X =
[[-10 -28 -17  12 -13 -41 -23 -27]
 [ 27   8  31 -34  19  22 -25   5]
 [-29 -39  24  16   9 -11 -31  -3]
 [-26  -5  -3  43  -3  15  39   8]
 [ 25 -35  24  17  15  15 -31  18]
 [  3  -1 -19  -9 -45 -32   2 -32]
 [-21  19  31  -2  29  37  20   6]
 [ 41 -15   0  -2  29  -7 -39  -8]]
X[0][0] = -10
X[4][2] = 24
X[1][6] = -25
X[7][7] = -8
X[7][3] = -2
X[2][0] = -29
X[4] = [25, -35, 24, 17, 15, 15, -31, 18]
X[0][6] = -23
X[:, 2] = [-17, 31, 24, -3, 24, -19, 31, 0]
X[5][7] = -32
X[7] = [41, -15, 0, -2, 29, -7, -39, -8]
X[5][2] = -19
X[:, 0] = [-10, 27, -29, -26, 25, 3, -21, 41]
X[3][0] = -26
X[7][6] = -39
X[1][2] = 31
X[2][5] = -11
X[:, 1] = [-28, 8, -39, -5, -35, -1, 19, -15]
X[2][3] = 16
X[0][7] = -27
X[5][0] = 3
X[2] = [-29, -39, 24, 16, 9, -11, -31, -3]
X[1][7] = 5
X[1][4] = 19
X[4][1] = -35
X[:, 4] = [-13, 19, 9, -3, 15, -45, 29, 29]

M =
array([[  7,  17, -29, -16, -19,   7,   3],
       [  1,  16,  34,   9,   3, -30,   2],
       [ 13, -29,  23,  25,  27,  -5,   5],
       [ 14, -12, -26,  12,   9,  26,   3],
       [-19, -27, -28,  -2,  -7,  27,   6],
       [-17,  12,  49,  15,  15,  -9,   9],
       [  4,   6,   5,  -2,  13,  27,   9],
       [-24,  -5,  31, -12,  -1,   2,  22],
       [ 15,  20,   4,  19,  39,  36, -28],
       [ -7,   8,  15,   9,  15,  10,   0],
       [  3,   6,  19,  -3,   6,  -7,  10],
       [  9,   9, -36, -22, -32,  -5,  15],
       [-21,  -2,  -4,   3,   5,  28,  -1]])
M[0, -7]: 7
M[1, -7]: 1
M[5, -7]: -17
M[12, 4]: 5
M[5, -6]: 12
M[9, 0]: -7
M[8]: [15, 20, 4, 19, 39, 36, -28]
M[2, 5]: -5
M[-12, -5]: 34
M[9]: [-7, 8, 15, 9, 15, 10, 0]
M[-6, 2]: 31
M[0]: [7, 17, -29, -16, -19, 7, 3]
M[-4, 6]: 0
M[-13, -6]: 17
M[-12]: [1, 16, 34, 9, 3, -30, 2]
M[:, 4]: [-19, 3, 27, 9, -7, 15, 13, -1, 39, 15, 6, -32, 5]
M[5]: [-17, 12, 49, 15, 15, -9, 9]
M[10, -6]: 6
M[-8, 3]: 15
M[4, 0]: -19
M[:, -6]: [17, 16, -29, -12, -27, 12, 6, -5, 20, 8, 6, 9, -2]
M[5, -2]: -9
M[2, -3]: 27
M[-9, -5]: -28
M[6, 0]: 4
M[-8, -5]: 49
M[:, 2]: [-29, 34, 23, -26, -28, 49, 5, 31, 4, 15, 19, -36, -4]
M[-3, 6]: 10
M[1, -4]: 9
M[-2, 6]: 15
M[-1, -2]: 28
M[-8, -1]: 9
M[:, 5]: [7, -30, -5, 26, 27, -9, 27, 2, 36, 10, -7, -5, 28]
M[12, -1]: -1
M[4]: [-19, -27, -28, -2, -7, 27, 6]

grid = [ -7 -24  24   9  -5  -4  -5 -52  -9  -6 -32  54  11  14]
grid[0] -> -7
grid[4] -> -5
grid[5] -> -4
grid[3] -> 9
grid[2] -> 24
grid[11] -> 54

B =
[[-359  654  481  386  280 -110]
 [-405  178  764  322   23  214]
 [  82 -563  414  379  -86  375]
 [ 199 -583  209  395  -87  374]
 [-300  -11  771  322  -30  291]]
B[-5,-6] -> -359
B[-5,4] -> 280
B[:, 5] -> [-110, 214, 375, 374, 291]
B[4,4] -> -30
B[-4,4] -> 23
B[:, 0] -> [-359, -405, 82, 199, -300]
B[-5,-1] -> -110
B[4,0] -> -300
B[4,-3] -> 322
B[1,1] -> 178
B[-1] -> [-300, -11, 771, 322, -30, 291]

A =
[[ 21  42  29  27 -20  34 -22 -53  52 -38]
 [ -1   6 -11 -11   1   5  -3   8  15   3]
 [-21 -12  19 -17 -10  -3  -9  -7 -11 -30]]
Indices start at 0.
row 0 col 0	21
row 1 col 1	6
row 2 col 7	-7
row 0 col 4	-20
row 2 col 8	-11
row 1 col 7	8
row 2 col 6	-9
row 0 col 3	27
row 2 col 0	-21
row 2 col 9	-30
row 1 col 6	-3

a = [ 45   3 -15 -40]
a[0] => 45
a[1] => 3
a[2] => -15
